In the rows, 128 means zero.
Each path below is one point turned by a fixed rotation once a step. After each direction that follows a path, write how fast that rotation turns it, in degrees each step (0 if it stays still).
Each turn is a multiple of 5 degrees from 10 to 175, or 0.
Each row of a path follows its step; steps can be skipped.

step 0: [125 125 115 134 125 132 125 121 121 140 130 136 126 135 125 136 120 125
 124 130 131 127 120 123 123 130 119 128 131 130 130 135 137 127 128 128
 131 128 121 127 131 127 130 133 139 123 124 121 127 114 136 132 115 119]
step 1: [120 128 139 129 114 128 120 124 127 136 125 133 121 139 121 118 123 127
 127 129 131 132 121 123 126 129 124 132 115 131 122 127 132 126 132 123
 124 135 116 125 128 121 127 138 121 125 124 118 128 121 131 132 131 126]
step 2: [122 132 125 135 121 132 113 135 120 131 123 130 112 140 130 130 124 134
 142 123 131 130 130 136 125 124 120 131 126 123 128 136 132 125 125 130
 135 132 124 122 128 125 121 134 131 130 139 128 130 124 128 126 136 128]
step 3: [121 119 121 132 112 134 121 127 118 124 125 132 128 133 132 127 122 131
 129 141 127 135 122 130 122 121 137 129 128 124 126 127 122 132 117 129
 125 135 132 130 125 133 121 135 136 117 127 127 120 121 128 121 134 126]
step 4: [115 126 121 131 116 129 134 132 120 125 133 129 134 133 121 132 129 135
 134 132 127 124 123 132 123 126 122 124 121 130 127 138 125 126 132 135
 131 124 119 132 135 127 128 130 124 114 135 123 117 122 132 124 118 119]
step 5: [116 125 123 131 123 129 124 132 124 134 122 125 135 131 122 123 116 122
 134 125 130 118 126 125 128 128 123 122 121 133 132 131 134 125 136 128
 129 137 118 129 133 121 128 141 141 124 119 130 122 117 128 124 129 134]
step 6: [114 132 131 139 117 128 117 121 117 129 132 130 121 131 122 118 119 129
 129 126 129 136 125 131 133 136 118 121 127 132 128 121 131 127 127 130
 142 132 130 128 133 135 128 140 129 127 130 129 130 127 136 131 125 126]
step 7: [119 120 125 135 113 134 116 125 119 130 134 126 123 133 142 126 131 126
 125 130 125 130 133 136 123 131 131 120 119 131 127 136 137 123 123 127
 134 132 125 126 121 124 124 124 128 130 130 123 121 116 132 132 135 130]
step 8: [125 122 121 133 116 134 130 127 119 127 133 121 121 135 127 131 125 128
 126 126 140 135 124 126 115 123 121 128 119 129 132 133 133 137 118 136
 128 132 119 127 128 129 129 124 135 122 123 128 132 121 130 116 126 117]
step 9: [122 123 127 135 114 134 134 129 123 133 116 121 134 142 112 129 123 122
 130 133 126 128 126 129 128 124 124 139 122 133 129 131 135 131 126 125
 130 131 121 130 131 131 127 132 126 120 134 127 123 117 126 139 129 127]
Speeds:
[126 131 130 130 130 126 126 127 128 130 132 127 129 124 131 128 127 128
 126 127 130 128 127 129 127 131 127 129 129 128 126 125 129 125 129 127
 128 129 125 126 127 128 130 129 129 129 127 129 128 124 132 131 126 128]	60

step 0: [129 139 133 122 119 135 131 131 122 140 129 125 130 120 132 122 130 126
 143 121 129 131 127 125 132 120 128 123 114 127 129 125 128 123 123 127
 124 132 119 121 115 122 128 141 139 125 117 127 128 121 128 133 136 121]
step 1: [121 137 138 119 131 136 124 125 120 130 118 136 128 136 123 147 116 126
 126 125 124 124 124 126 124 133 115 121 132 128 126 123 128 135 124 128
 120 120 127 120 124 128 133 132 133 132 119 123 118 132 126 129 131 131]
step 2: [133 141 129 137 131 138 136 126 125 128 127 127 127 118 122 126 125 131
 136 129 131 123 130 120 135 121 121 130 126 133 117 121 118 131 127 128
 115 120 137 133 132 135 127 131 137 130 130 137 134 127 117 129 139 137]
step 3: [125 121 131 133 119 138 120 120 122 127 134 124 130 125 131 123 117 124
 129 120 140 125 127 131 130 125 127 127 128 124 124 123 135 126 125 116
 131 131 140 126 119 130 128 138 135 137 119 130 111 126 119 132 137 128]
step 4: [134 140 144 125 127 129 129 122 131 130 141 131 129 140 137 134 127 127
 132 130 123 118 127 127 135 126 117 125 122 137 126 135 120 138 126 126
 124 130 128 133 120 122 121 134 125 124 126 125 122 135 118 133 138 122]
step 5: [128 133 131 126 120 132 131 130 123 123 133 129 136 136 128 131 128 127
 135 136 124 124 127 130 139 131 131 130 141 132 123 104 126 125 122 129
 116 119 138 126 130 131 130 133 120 140 126 125 122 120 128 130 134 125]
step 6: [133 127 135 140 132 128 128 127 127 121 121 121 125 138 134 129 134 112
 129 120 122 131 132 123 134 123 131 136 117 124 129 126 123 128 134 132
 120 127 140 134 122 128 121 129 140 140 120 131 119 125 117 127 132 127]
step 7: [124 124 128 134 127 139 122 125 119 129 134 139 120 134 135 127 128 124
 124 133 126 116 125 122 132 135 125 135 123 131 125 126 121 142 126 123
 129 141 134 129 120 128 130 136 124 140 141 121 125 116 129 126 128 125]
step 8: [136 132 138 127 130 138 127 123 130 135 134 128 123 128 138 128 133 133
 130 125 122 122 141 138 132 122 127 125 126 128 129 122 122 111 134 127
 109 128 129 134 125 120 124 132 126 132 129 125 126 116 136 125 125 119]
step 9: [130 134 125 119 137 125 126 134 118 132 127 134 116 131 133 138 134 125
 135 121 131 124 130 120 126 135 138 129 132 132 137 116 131 129 129 127
 121 130 129 128 120 136 128 127 131 140 126 129 112 130 120 119 125 117]
Speeds:
[127 131 126 127 132 129 129 127 127 132 129 127 127 129 126 128 128 128
 128 130 124 127 127 126 127 127 128 128 128 131 128 129 127 130 128 127
 130 129 128 127 128 126 128 125 123 130 131 128 128 128 124 129 129 132]	135
[125 125 129 129 126 130 129 129 126 132 129 125 128 127 127 129 127 125
 128 128 126 130 130 129 128 125 128 129 128 127 128 128 128 122 129 125
 129 127 130 126 130 126 129 128 126 129 125 128 127 127 131 129 129 128]	140
[129 129 131 129 127 126 128 130 128 128 125 129 128 128 126 130 127 123
 129 128 128 130 127 127 124 129 128 130 129 127 130 125 127 129 128 131
 126 125 127 128 132 130 129 126 128 128 131 132 127 127 126 129 129 127]	90
